A single turn carries every row of the set below to another of its rows. Some are shown first; where does it send the rows asked next?
mevos: [ -3  -1   7 -21  10  -5 -11  17   3  42 -16   7  -9  13   7  11   3   1
 -17  39  14  13  -6]
bal: [-20  24   2  12 -21 -20 -15  -2 -18  24  -8  -1 -19   9  15   5   3  -4
 -23  17 -11  -5 -29]
rege: [-21  -8  -3   4   4   2  -5  23   1  19  15   6  -6   1   3 -17  34  -9
 -11  17   5  -5 -29]
malu: [-15  21  -7   5 -26   9 -13 -13   9   3  -4   5   3  15   1   4   0   1
 -15  47 -10  -7  -3]
Punab: [  3   5  -3   0  19 -11  10  28  -1  11   4   2  -3 -12  17  20 -13  14
  -5  25 -13   1   8]
Zavud: [ -7  -1 -21 -11 -10  11 -20  -7  -2  29   7  -6  -6   6  19   8   8  13
 -33  -7  27  -7 -23]
roza: [ -4 -13  19   1  27  19 -23  14  19  13  18 -11  -4  -9  -9  -9  -2  -6
 -20   1 -14  -2  -7]
beb: [ -4  -2  -3  -4 -30   3 -11  14  -1   4  41  21  -6   3  -4   7 -13   0
  -9  43  12   4 -11]
Mafi: [ -5   2  29   2  -7   4  -1   6  -4   7   0  11   7   7   3  -7 -16 -18
 -15 -12 -17  33  -1]
rumef: [-10   3  -5  -6 -18  20 -34 -17 -12  -1  31   4  -9   6  13  -5 -10   9
 -22  30  22  10 -11]
lerav: [ 17 -15  13 -19  15 -18  12   6  -9  13  17 -21   8  14  -9   3  -6 -18
   1  17  19  12 -12]
Somu: [ 10  -4  -7  -9 -12   2  -8 -18  14  -2 -11   1   1   9   5   6 -17  -5
 -21 -33  -3  -8 -13]
kuvo: [ 10   7   2  -5 -12 -25   4  -6 -16   6  21 -24  -9  19 -18  -2 -15  16
 -12   6 -13  13 -29]
sopo: [ -1   4 -10 -10  -1  15 -26   5  -8  33  -6  15 -31   6 -12  11  -8 -28
  -2   9  18 -18 -26]
sozim: [  0   6   8   3   7 -40 -12   5  -5   4   9   8 -12 -12  23  -5 -19  -3
  -5   4 -23  12  -9]
sile: [-15 -13  14  -6   8   6   0   3   2   3  11   9   0  22 -21 -11   1  -6
 -23  16 -30  18 -29]
dis: [ 12   9 -17 -18  15   6 -22 -25 -13  33  17 -17  -8  12 -20  -3 -26  -6
   4   2   0  13 -19]
bim: [ -5 -11  -7 -14 -17  27 -28  -9   5   9  -1  -4   3  16  11  11  -6  -9
 -13  49   7  19 -10]
nizu: [ -1 -12 -10 -32  26 -17  -6  10  23  18   2   8   2   9   1   1 -15  -5
 -10   3 -11  -7   9]
tum: [  2  -4 -40 -22  15   8  -1 -10  13   6  -1  -1  -2 -14  14  16   4  -7
  -6  -5   1   2  -2]
Dufik: [-17  17 -18  -9 -16  11 -18 -10 -13   0   5  18 -10  14   8   4 -15 -25
   5  31  11 -17   5]
tep: [  1  15 -16  -4  -7   7  -2 -29  -5   7   0  31  -1   5  -6  -7 -14  -4
  -7 -13 -13  24 -19]
borif: [ 10  24  -3   5 -13   3  16  12 -16  13   2 -20  -6   3 -20  12 -15  -4
  13   3 -14  11  -1]
vona: [  0  13  16  15   1 -10 -11  -2 -25  14  24  -2  -8  -7  18  26 -35 -13
 -24   4  -1  -8 -14]
mebus: [  8  12  -8   4  12   5   1  -9 -18  17  22 -24  10   9  -3  -1 -16  -6
   1 -14  18 -22  -8]
poto: [ 14  -7  -2  -4  -4   2 -31   4   2  13  15  -7 -28 -18   0  22 -33 -20
  -9 -14 -10   0 -18]
kazuk: [  7 -22  21 -11  19  13 -21  -7  -3   2  13 -10 -17   6 -12  16 -14 -27
 -29  10  10 -10 -29]
takir: [  1  10   3  -2 -29   5   1  18 -17  25   5  32 -15   4  -1   4  -4   2
  -9   2  18  27 -18]
dubag: [  6   4  -8  -3  19  -3  -1  -9   1  14   2 -37   3  -7  -5  -8  16 -13
   8  19  -9  20 -14]
Gigu: [ -3 -14 -17   1 -13   2 -13   7  -2 -11  18   9  -2   4  17   0   3 -15
   6  41  16 -20 -19]

Gigu goes to beb
poto goes to roza
dis goes to dubag
Now find these:
tep goes to tum
takir goes to Zavud

A single turn carries every row of the set below to another of its rows. Some are shown first; where does it send the rows asked next?
gur: [-11   0  -7  -6 -36  29 -27  18  -8   8  -9 -23   8   3  30   8 -11  -7
  12  23  -2  11   7  -5 -14  24  -2  -9   6  -2  -8]
nok: [-33 -10   7  -5  10  -3  13 -11  17 -12  13  -8   1  22  -2 -10  -4  19
  14   1   0   5  28  16  11 -12  -9  -5  20  -4  10]
sapi: [ 15   1  -2   6  -1 -24   1  10  21 -11   4   2  -4   2  -9   2 -33  46
  -2   1   4 -11  -2  -9 -18  -5 -15  -4   3  10 -28]
Kezo: [-17   4  -6 -13  17 -17  -1 -14 -12 -15   6   9   0  19  10  -6  -9  22
  23  -1   8  -6  28  10  15  -9 -15 -13  23  -6   6]
movum: [-24  -6   0  -8   6 -15   9 -11   6 -27   9   6   4  18 -12   2 -26  32
  13  -7  -6 -10   1  13   1  -6 -17  -3  21   7   3]
Butuk: [-34 -14   1 -29 -15   8 -10  -5   3  -2  -3 -18  -1  18  39  -2 -10   9
  30   9   1   6   1  25  -1  10   9  14  22   1   9]
sudiz: [ 26   5   3  11 -12   2 -10  26  15  13  -5  11  -1  -7  11   7 -24  25
  -9  11  13  -5  -6 -31  -9  12 -10 -17 -10   4 -14]
milu: [-14  -1  -2  15  15 -30  16 -14 -12  -4  -4  -7  -9   7   8  -4  -2  40
  12   5  -9 -10  11  10  11  -8 -19   1  10  18   4]
mimu: [ 16  -3 -14  21  -1  -2  24   2   0 -15   6   7 -26  12   6  14 -15   4
   1 -13  -3   9  -3   1   7  24   9  22 -12  -3   7]
kup: [  0   3   2   0 -15  13 -34  10  -4  29  -9  -3   5   5  44  -3   2 -11
  -5  14  14  26   8  -7  -7  23  -3  -9  20   6  -8]
bolip: [  4 -12   6   5  12 -21  20  -2  19  -5   7  15  -2   3   2  -4 -21  37
   2   3  13 -16   7 -10  -7 -18 -13 -11  -6   8   4]
Deba: [-27 -15  -7  -7  -5 -11   2 -17 -10   4   1 -21   7  32  22  -6   5  13
   8  -1 -10  14  19  19  10  14   6  15  29  19   7]
Fepa: [ 18 -13  -2 -13 -25  -7 -15   6   3  14  -9  -4  -5 -20  34   2 -24  14
  10  21  14  -6  -6 -14 -31   9  -9  -3 -21   6 -20]
Nik: [ 17  11 -10   4  15 -26   1   0  12  -6  13   9  -3   5  16  -8 -23  39
  10   8  21 -17  26 -13  -9  -9  -8 -11  10   0 -16]
vodup: [ 27   3  -6   6  -9 -13 -19   8   9  23   3   7   2 -11  34  -6 -18  15
 -11  21  24   3  12 -26 -22  11  -4 -10   4   9 -23]
dob: [ -6 -13   8  -4 -21  17 -29  13   9  17  -4 -15   4  -1  18  10  -6 -24
   4  13  -9  33  -3   5 -13  26 -13   8  15   6  -7]
zep: [-28 -15   8 -30 -17  11 -22  -9   4   7   5  -7   0  10  10  -5   0 -12
   8   9  -5  28  19  10  19  23  -5   3  22  -7   1]
tege: [-35 -15   8 -15  -3   9  -9  -8   4  -9   4  -6   7  18   9   7  -9 -11
  20  -2 -11  17  -2  25   3  12 -14   8  30   4  16]
fer: [ -6  -3 -16 -16 -27  12 -25  -8  -1  13   4 -20  15  23  30   3  -4 -13
   2  -1  -1  18  17  -2  -9  45   3   8  15  11 -12]
sedin: [  0  10  -3  11  -4  -7   7  12  16  -8  -4 -18 -10   1  19  -4 -22  50
  17  12  10 -21   7  -1 -22 -15  -9 -11  -5   0 -21]
povi: [ 10  -2   9 -18 -21  17 -35  21  21  24  -6  -2  -7   1  29   4 -11  -3
   2   8   9  21  -6 -11   1  36   1   5   7  -4 -14]
gon: [ -9  12  -3  21 -19  11 -11 -18  15 -11  11  -3 -32  -3   5 -12 -10  15
 -18  -8   5  24   5   1   0  38  -1  25  -7   7  -9]
bime: [-34 -10  -6 -15 -12 -15   8 -15 -18 -18   0  -6   0   3   4  -7 -18  35
  16  18  -6 -14  15  10   6  -9 -10 -11  10   3   0]
zozof: [ 25  13 -12  -5 -16   3 -26  -4  11  15   1  -3   0  -6  31   8 -18  -2
   8   1  11  -3   2 -19 -24  41 -19  -1 -13   7 -24]
vapa: [ 11   8  -7  19 -13   2   6  -9   0 -15  15   8 -32  -7   2   1 -19  14
  -7   0  -2  12  -5 -10   8  42   7  27  -2   2   0]
Refug: [ 26  -8   3   3 -19  -8 -23  20  20  17  -4  -7  -4 -14  11   6 -21  10
  -8  14   2  15  -6 -15 -27  15 -13   4  -4  11 -33]
Simo: [-24  -4   4 -19   2   4 -23  -9 -12   9  -7   2   1  21  36  -4   7  -7
  19  -1   8  20  13  18  14  11  -8  -4  30  -2  11]
lezu: [ 19  21  -4  22  11 -17  -1  -2   8   3  -4  -1 -14 -12  18   5 -15  33
  16   4   6 -21   0 -11 -13   8 -32  -6 -13   9 -15]
geno: [-16  -6  -8  15 -16   3  -4 -23  14  -7  -3  -1 -24   9   7  -7  -2   1
 -18 -22   6  30  13  14  -2  20  -8  18 -25  10  -5]
Zuk: [ -2  -9 -17  21  -7   0  18  -6   1 -11  -5   1 -18  20   2  11  -5  -5
  -9 -23  -2  21  12  11   3  12  -4  10 -26   1   3]

zozof goes to Deba
nok goes to sudiz
Now find these:
Simo goes to Nik
gur goes to bime
tege goes to sapi
geno goes to mimu

